In the rows, 128 means zero.
Rotation paths and how fast each direction turns (degrees per step)
Each turn is a multiple of 5 degrees from 10 to 175, or 0.
Each row of a path follows its step; steps can be skipped.
Rotation 1:
step 0: [124 124 111 114 125 136 118 131 127 130 125 128 123 133 131 118 118 130
 124 129 127 125 126 119 125 122 131 127 129 131 127 134 132 134 124 132
 125 111 123 128 139 133 112 135]
step 1: [121 141 120 127 132 130 130 121 124 134 127 129 134 128 135 125 124 127
 134 119 134 114 131 145 116 131 129 128 126 135 132 125 122 129 118 128
 140 129 125 141 142 123 129 133]
step 3: [128 114 127 125 137 125 130 119 139 126 123 126 118 122 126 126 133 121
 126 137 122 133 139 127 123 123 142 122 122 120 127 126 139 127 119 128
 131 121 116 131 125 123 124 143]
step 5: [129 124 134 131 124 130 135 125 123 123 129 131 124 128 128 130 129 143
 122 131 130 141 113 131 142 120 130 138 137 115 126 137 130 125 117 118
 132 134 123 122 125 127 126 115]
step 6: [133 121 125 127 126 110 134 119 119 130 121 141 127 122 122 129 126 131
 123 129 129 121 128 127 118 127 130 132 144 125 128 123 146 124 135 132
 131 125 124 124 115 135 129 130]
step 9: [133 125 124 119 128 122 119 131 128 136 127 124 127 125 116 152 119 123
 129 132 137 126 129 116 117 142 124 123 127 130 120 133 130 124 136 128
 121 127 130 128 125 126 137 129]
step 12: [148 131 118 137 124 127 119 118 142 132 136 122 128 128 114 127 125 125
 137 128 127 123 136 127 135 136 131 131 130 127 126 134 132 134 128 132
 133 122 132 125 138 128 130 115]
step 13: [122 133 139 139 131 129 121 125 123 135 135 123 136 125 122 110 141 125
 122 123 129 122 137 125 132 124 128 134 118 130 132 132 134 135 122 142
 128 134 131 118 129 129 122 138]
step 14: [122 135 137 133 130 130 132 137 133 113 127 131 131 142 111 127 129 126
 124 130 126 118 131 125 125 115 125 134 118 129 124 112 123 131 120 120
 124 123 124 132 129 124 130 125]
step 15: [113 123 114 130 122 124 137 122 133 118 126 124 131 128 119 127 124 125
 136 125 124 130 131 123 128 123 131 129 129 121 148 139 123 134 132 129
 119 122 125 123 130 120 134 114]
Speeds:
[126 128 128 128 129 128 129 130 129 126 130 129 124 127 129 125 127 127
 126 128 121 127 126 127 128 127 128 124 128 129 129 124 125 127 129 130
 128 125 127 130 128 129 127 127] => 100
[129 129 128 129 131 128 130 131 130 129 129 127 126 124 129 131 126 127
 129 129 130 131 128 130 131 132 128 127 124 127 130 129 130 130 127 128
 130 126 129 133 128 130 127 131] => 45
[125 125 126 127 129 129 127 127 127 128 129 128 126 128 127 124 132 130
 128 130 128 133 127 128 131 127 127 128 128 128 130 134 125 129 129 128
 129 127 130 125 128 128 126 130] => 140
[128 128 132 124 126 126 129 130 128 127 130 128 129 131 128 134 130 129
 129 128 128 126 125 129 128 126 128 126 130 128 132 132 129 130 126 130
 126 125 126 129 129 128 127 129] => 70
[130 125 125 127 127 127 128 132 130 126 128 127 127 124 124 129 130 127
 129 127 130 131 127 129 127 128 130 129 130 129 130 126 128 124 124 129
 126 128 128 127 129 130 130 124] => 115
Rotation 2:
step 3: [131 131 123 121 134 122 128 130 121 127 140 121 127 134 127 115 135 128
 129 128 131 129 117 126 127 144 135 128 123 129 128 128 132 117 114 121
 131 125 138 127 125 122 124 112]
step 4: [123 126 135 129 122 130 116 131 136 132 133 135 139 132 127 119 138 147
 124 126 142 123 131 125 127 128 127 128 132 123 135 127 118 124 127 118
 128 129 121 134 132 121 136 120]
step 5: [123 126 131 129 135 122 128 133 116 119 131 125 131 125 115 115 144 127
 128 132 131 130 127 126 123 121 125 133 128 124 125 131 131 117 115 123
 134 124 122 130 110 127 125 132]
step 6: [133 133 130 125 131 117 127 122 126 129 128 139 142 137 132 121 135 136
 130 135 135 117 125 122 121 134 129 118 130 130 117 129 126 118 121 129
 133 129 134 125 135 130 130 112]
step 7: [123 125 126 126 132 123 113 134 131 118 138 133 132 124 130 129 130 138
 116 125 139 134 123 117 128 114 131 138 122 124 130 132 131 119 116 120
 122 128 123 133 127 126 133 123]
step 8: [128 126 128 116 130 129 128 133 126 128 123 128 130 133 120 124 156 125
 132 132 128 136 126 116 128 130 131 121 128 119 122 132 123 125 122 118
 138 131 131 126 124 132 127 119]
step 9: [125 135 132 130 127 119 120 123 138 119 127 133 139 122 122 132 139 143
 123 137 137 120 128 121 128 123 117 128 134 129 115 125 129 123 125 138
 124 130 123 135 129 131 128 124]
step 12: [122 126 124 127 122 128 120 131 130 106 126 124 127 117 117 137 141 134
 120 133 132 140 122 127 133 134 121 135 128 131 123 127 136 123 128 129
 124 127 122 132 126 121 124 121]
step 13: [133 137 129 120 131 124 127 133 121 132 126 132 138 133 121 128 139 122
 133 126 132 134 119 128 131 137 117 131 140 132 122 133 111 132 125 130
 126 142 123 121 128 130 124 119]
step 15: [130 114 125 126 131 128 126 138 114 112 124 136 128 126 125 130 136 121
 132 130 131 136 119 131 129 144 128 134 130 131 132 124 127 125 124 122
 130 131 128 125 138 125 118 116]
Speeds:
[127 128 128 131 126 129 128 127 133 126 128 130 130 129 128 129 127 127
 126 132 129 127 130 128 128 128 129 128 131 130 132 130 131 128 128 131
 130 128 128 132 129 126 132 124] => 140
[126 128 124 125 127 130 127 130 130 126 129 128 126 126 129 126 130 130
 127 121 124 127 126 127 128 127 128 128 128 127 132 127 129 129 129 126
 129 127 131 129 132 128 127 125] => 90
[128 128 125 129 125 125 128 130 128 127 126 126 124 127 125 128 128 129
 128 129 127 126 126 128 130 128 130 126 124 128 130 132 131 128 126 129
 131 131 128 125 126 124 128 129] => 155
[127 133 129 127 128 126 130 126 127 127 127 132 128 125 127 127 127 127
 130 124 124 126 129 130 125 127 125 128 129 131 125 132 128 127 128 130
 128 129 127 128 125 127 129 127] => 95
[126 128 127 130 133 129 126 127 131 129 130 129 129 126 124 130 126 128
 125 126 128 127 127 127 128 127 129 125 130 129 129 126 131 128 127 127
 124 128 128 127 124 127 125 130] => 155
Rotation 3:
step 2: [122 125 119 117 125 128 123 132 118 134 116 125 118 136 129 124 122 137
 127 123 131 116 128 127 134 129 130 128 131 123 133 136 137 136 152 125
 123 124 132 122 128 127 134 138]
step 3: [131 131 130 122 129 128 127 115 116 117 123 128 122 113 127 130 128 137
 125 118 126 127 147 132 118 126 129 128 122 138 137 132 135 125 133 132
 134 133 129 127 130 128 141 139]
step 4: [125 122 111 121 130 126 128 118 140 132 129 145 123 124 121 114 121 135
 123 122 124 130 142 136 121 127 140 131 126 122 133 130 125 130 120 122
 135 125 128 127 129 127 125 127]
step 5: [132 121 111 126 136 126 125 124 120 128 143 128 132 134 131 129 124 130
 133 122 128 128 130 119 122 127 137 126 142 131 119 119 136 126 115 138
 142 123 133 126 118 127 132 130]
step 7: [124 137 134 122 130 128 131 141 118 116 133 129 116 144 137 124 133 134
 129 142 131 131 137 126 129 119 126 129 140 131 130 136 121 120 126 123
 141 132 127 130 130 133 126 126]
step 8: [120 136 122 124 135 130 131 131 125 121 133 124 125 115 121 133 130 126
 125 137 136 129 133 124 133 130 127 130 128 132 137 139 127 131 124 125
 126 129 111 126 113 145 116 117]
step 9: [135 118 125 124 134 131 128 143 125 137 127 126 136 113 126 131 144 125
 126 135 114 128 127 116 124 132 133 126 123 123 131 132 115 124 120 124
 135 137 132 135 126 133 125 121]
step 10: [124 112 128 135 130 130 132 144 130 140 128 123 128 122 136 134 125 139
 123 139 130 126 124 124 130 144 125 133 130 118 128 133 137 128 126 130
 127 120 121 124 126 113 131 119]
step 12: [122 127 138 123 130 127 120 123 137 129 128 140 131 126 129 125 133 131
 117 129 132 113 132 137 140 122 127 130 128 132 124 126 119 121 128 134
 121 129 115 119 142 123 128 114]
step 14: [135 120 114 136 126 115 132 118 124 132 120 128 129 121 132 134 141 131
 121 125 128 142 127 127 143 124 120 135 125 132 130 116 125 125 137 135
 116 128 133 131 128 123 128 129]
Speeds:
[128 128 129 130 126 123 125 128 127 128 125 127 130 128 132 129 126 128
 128 128 128 126 126 129 131 129 127 128 125 129 128 127 126 124 125 124
 127 129 128 128 125 128 129 123] => 20
Rotation 4:
step 0: [125 142 122 134 126 122 120 131 119 129 131 121 128 121 132 117 132 127
 125 134 139 132 120 128 112 132 136 129 126 130 128 129 133 129 116 131
 126 125 125 120 129 122 134 121]
step 3: [126 128 123 131 134 126 130 130 126 133 133 127 134 127 127 125 130 119
 129 133 130 142 117 130 118 129 132 123 128 138 138 120 127 139 119 137
 125 130 129 123 132 124 111 124]
step 4: [117 132 133 127 126 123 130 122 128 122 123 114 127 132 131 129 131 133
 125 131 133 121 126 126 118 123 137 118 126 143 119 123 126 137 132 135
 120 134 118 126 128 123 129 134]
step 5: [121 134 139 132 121 137 121 127 128 134 133 116 133 125 123 134 131 131
 128 140 124 125 129 131 130 133 134 115 130 131 130 121 136 127 121 118
 125 127 129 128 133 142 132 131]
step 8: [120 129 134 123 131 136 129 132 136 132 128 108 125 131 126 132 120 130
 129 137 124 126 128 122 132 121 133 123 123 131 132 119 140 129 120 136
 130 117 127 136 125 127 128 125]
step 9: [127 136 132 124 132 130 137 123 133 133 127 122 137 119 133 136 128 125
 132 136 137 132 135 132 123 128 133 122 119 124 137 123 127 119 127 138
 117 134 136 118 120 135 131 125]
step 12: [124 128 136 125 120 119 129 130 125 125 128 115 130 114 124 128 119 121
 122 130 144 139 137 130 124 122 129 130 122 121 135 127 132 128 118 128
 128 127 129 126 122 126 129 118]
step 13: [131 124 126 127 126 122 124 125 123 119 125 127 133 129 140 124 125 132
 140 133 134 124 142 129 129 127 129 113 127 124 134 124 129 131 138 132
 120 113 124 127 123 128 133 119]
step 14: [127 123 120 129 134 129 132 133 129 128 134 125 130 126 129 115 136 130
 122 134 123 129 123 133 133 128 128 120 140 116 131 117 142 132 127 136
 119 130 135 133 124 134 132 119]
step 15: [129 119 134 131 133 122 130 131 135 131 124 119 128 131 132 123 130 123
 116 125 131 141 139 123 118 126 130 120 133 125 135 128 130 128 122 132
 124 140 122 123 128 118 120 121]
Speeds:
[129 128 131 125 130 126 130 126 126 127 126 130 129 128 127 131 129 130
 125 125 129 128 129 128 127 130 125 123 130 130 125 127 129 126 126 129
 132 125 125 127 128 130 128 127] => 130
[127 125 127 129 127 130 129 129 125 130 127 126 129 129 126 129 132 126
 129 125 126 130 127 129 126 131 132 124 128 130 126 131 127 133 128 128
 128 129 128 130 130 129 128 131] => 25
[126 129 130 128 126 126 130 128 130 131 129 125 128 129 125 128 128 130
 124 127 125 126 129 122 129 126 126 126 129 124 128 127 127 127 127 127
 129 131 130 133 129 128 129 129] => 110
[130 130 128 129 127 127 126 122 127 128 127 127 128 125 128 126 126 127
 131 126 129 125 130 128 127 125 128 127 131 126 125 128 126 127 131 130
 126 128 127 130 130 126 123 129] => 120
Rotation 5:
step 0: [123 114 132 137 116 118 118 137 133 134 136 133 129 128 129 129 120 122
 133 125 131 144 119 124 124 125 127 133 124 125 113 135 128 129 128 128
 132 128 126 119 135 123 127 136]
step 1: [127 117 126 127 136 129 134 133 121 127 127 130 126 125 124 142 126 123
 134 137 126 139 120 111 133 119 124 131 118 135 116 126 122 126 118 123
 118 125 126 126 117 125 126 131]
step 3: [123 132 131 126 116 116 134 134 135 133 123 117 137 136 125 125 130 147
 124 138 128 132 128 136 126 128 124 133 120 121 125 125 119 125 131 127
 121 123 120 118 123 135 118 129]
step 6: [133 119 131 141 129 139 131 143 134 133 120 127 143 130 123 134 116 135
 129 133 126 132 128 120 119 125 122 128 116 138 119 123 132 134 127 122
 126 125 133 133 128 127 134 131]
step 7: [131 131 136 133 125 136 116 140 131 125 125 134 130 126 128 122 131 121
 128 135 137 118 128 110 131 119 128 131 129 145 129 117 119 125 125 123
 129 121 126 123 122 122 134 120]
step 8: [121 130 136 125 124 123 117 132 130 142 137 127 125 123 127 115 123 139
 135 142 125 117 119 121 127 129 126 126 125 136 125 129 119 121 141 135
 123 128 127 122 126 128 119 127]
step 11: [130 130 128 131 129 130 122 134 128 135 122 127 142 126 118 134 130 122
 124 139 122 141 131 124 111 137 119 125 131 123 117 127 130 128 136 140
 128 126 135 129 127 131 119 140]
step 12: [127 123 143 131 130 127 119 137 143 122 119 129 131 129 118 135 123 116
 127 137 138 144 132 125 134 122 123 121 134 125 125 120 121 126 125 131
 134 125 123 128 130 125 136 131]
step 14: [127 123 129 137 129 118 126 127 122 131 135 117 125 124 126 136 127 134
 128 141 121 132 130 123 126 127 132 125 121 139 120 136 109 144 120 129
 127 130 128 127 120 138 126 126]
step 15: [131 128 116 142 121 128 135 125 136 125 130 121 131 123 123 131 127 135
 129 133 132 122 130 122 137 118 136 130 139 118 122 117 113 126 123 123
 128 127 126 118 121 138 125 125]
Speeds:
[129 128 131 128 130 128 125 129 126 127 129 126 126 129 128 128 127 129
 126 131 129 127 131 134 132 130 128 127 127 130 130 128 127 129 132 124
 127 126 128 124 127 127 125 128] => 70
[129 127 131 127 129 128 128 127 128 127 129 126 131 124 127 132 128 126
 127 128 124 128 125 128 125 130 127 127 126 128 132 127 131 130 129 128
 124 128 129 129 123 129 129 126] => 145
[130 125 128 129 129 129 133 124 125 126 130 129 126 128 130 128 125 126
 130 129 125 130 130 128 127 126 129 128 125 130 126 129 127 127 129 126
 127 126 129 129 131 132 129 127] => 85
[129 131 130 128 131 131 125 124 124 128 128 129 124 128 130 128 131 130
 129 127 129 129 126 128 125 126 127 132 128 129 128 125 127 128 129 131
 130 130 131 127 125 128 129 130] => 125
[128 128 128 127 128 126 128 124 128 130 130 123 128 131 128 127 130 129
 131 130 132 126 129 129 124 126 129 125 127 128 131 128 127 127 124 128
 126 129 129 127 129 128 127 125] => 65
